The rows below come in pairs that one turn or mirror swaps. Which row does each named row swap with?
toku: [ 29   8  16 -14   3 -22   3  29 -17 -11  -9 -23  -3   1  -4  19 -49]
mumoz: [ 35  -7   9   4 -15  -5  -2  13  -8  18   7 -20  12   3   7  13  21]
nekeg: [ 11  17  -5  17 -27  -7  40  26 -17   7  -4  11   0  14  10   5   3]
ruso: [ 21  22   3  10 -15 -22  43  47 -16  -7  -4 -10   8   3  24   3 -24]
Kas: [  0  16 -11 -18  26   4   2 -13 -16  -6  -3 -27 -12 -13  19   2  -4]
Lumat: [ 49  -5  15  -4   4  -8   3  -1  -8  -8 -18 -19  24  -6  -5   9   5]
Fovop: [ -6  24  18  -1  -5 -30  21  -1 -13  -9  13 -24   4  18  -1  24 -49]
fep: [ 32  -8 -21  13 -29   2  18 -24  -6 -10  -1 -27  -8  13  20  12   5]
govak: [ 27  27  -5  12  -2   5  34  -1 -23 -24 -29  -5  19  -7  13 -16 -14]
bar: [ 20  15  -2  -9  -6 -16  24 -51 -14   4   4 -33   6   4   1   9 -15]
niki: [ 29  -1  18 -17 -20 -17  38  -1 -14  -6   5 -30  19   7 -12  23   9]
gize: [ 16  24  12 -12 -11 -16   4   2 -20 -42  -5 -57  -2  -4   1  13 -15]
semif: [ 31  13  -1  27 -11  -2  42  28   1  25 -15 -17  12  11   2  11  -9]
vipam: [ 30  28   5   3   1  -2  17   5   4  -4   5 -46  -7   7  17  12 -57]
babo: [ 30  12   9   5   5 -15  40  -9  -3 -10 -20   2  16  23  13 -13 -30]
teze: [ 15  21   0  -5 -15   2   7  44 -12   1  -6   4  -5   1  16   0   4]
seno: [  1  15  10 -11 -27 -27  30   2  -4  -2  31 -26 -18   6   6  27 -26]
Bepo: [ 23  40  -1   7  -5   0 -13  18 -33 -17 -25 -23  14  -5  25   1 -25]
nisu: [ 12  20  27 -20  -4 -22  -8  10  -2  -1  14 -22  -2  10   3  30 -30]
zag: [ 43  15  -9  13 -35  23  27  14  -3   3   4 -21 -12 -11   8  12 -10]
Gobu: [ -5  26  -8 -19  18  -6  43  15 -27  -4  -3 -32   0   7  29   2  -8]
gike: [ -4  22   3  -8  19  -2  -9  15 -23 -15   8 -42   6  -6  16  -5 -26]
diz: [ 26  12   3   9 -39 -43  17   0  -6   8   7 -29   9  14 -13  -2  -6]
til: [ 27  15 -10  14   8  -2  14  -6 -28 -33 -15 -37  17   8  30  10 -42]
bek: [ 27   9 -25  12 -20  -6  -4  33 -20  12  -5 -16  -3  -4  16  22   2]
dat: [ 17  -1 -14 -11 -17  -4  12  23 -12  14   1  -5 -36  -2   7  15  -5]
tuma: [  6  19  15   0 -10  -6  42 -22 -13 -29  11 -25  -1  -7 -19   8 -27]
mim: [ 29  26 -15   7   2   4  35  -7 -31  -8 -27 -14  22  -6  12 -18  -7]
gofof: [ -4  43 -19  10  -8 -24  18  16 -41   4  -1 -27   7  -8  25   6 -27]
zor: [ 26  -2  -6  35 -17   2  19  15 -16 -11 -18 -33  11   1  11 -11  12]
sovo: [ 34  16 -10   5  -9 -15  17  17 -11  11 -20 -31 -10   9  38  16  22]
muf: [  2  10   3  18   7 -13   5 -21 -20  -5   7 -60   2   0  21  25 -23]
moga: [ 33  33  -3   6   3   8  33  -7 -25  -6 -27  -4  15   7  20 -19 -19]
Keta: [-13  25   0   3  -7   1  25  -3 -10  -5  13 -44  -6  -3 -16  23 -41]
lubag: [ 19  16  11  16 -10 -22   2  43 -19  -4 -19  -9  11   0  -1   5   6]
dal: [ 17  12   5  -1  -5 -14  22 -51  -4   7   3 -23  -4   5  11  20 -15]
Bur: [ 23  11   3  -3 -30 -16 -18 -20   4   9   0 -29 -12  16   8  10   2]
mipin: [ 22  19  10  -8 -16  -2  24 -50 -14   1   5 -20  -3   5  -1  12 -18]
Mefar: [-14  19   9  -4   1 -32  -9   4 -12   5  13 -31 -18   3   4  26 -11]
mono: [ 27  22  -1  16   9 -10  56   0 -12  19 -14  -2   4   6  25   9  -8]
Kadis: [  4  14   0  -3 -16   6  36 -34 -26 -10   6   4  -5 -10   9  22 -18]
papam: [ 12  11  -7  -3  -4 -25 -18  14  -6 -14   6 -45  -1  11  -4  11 -38]

Keta swaps with semif
gofof swaps with diz
muf swaps with zor
mipin swaps with moga
babo swaps with Kadis

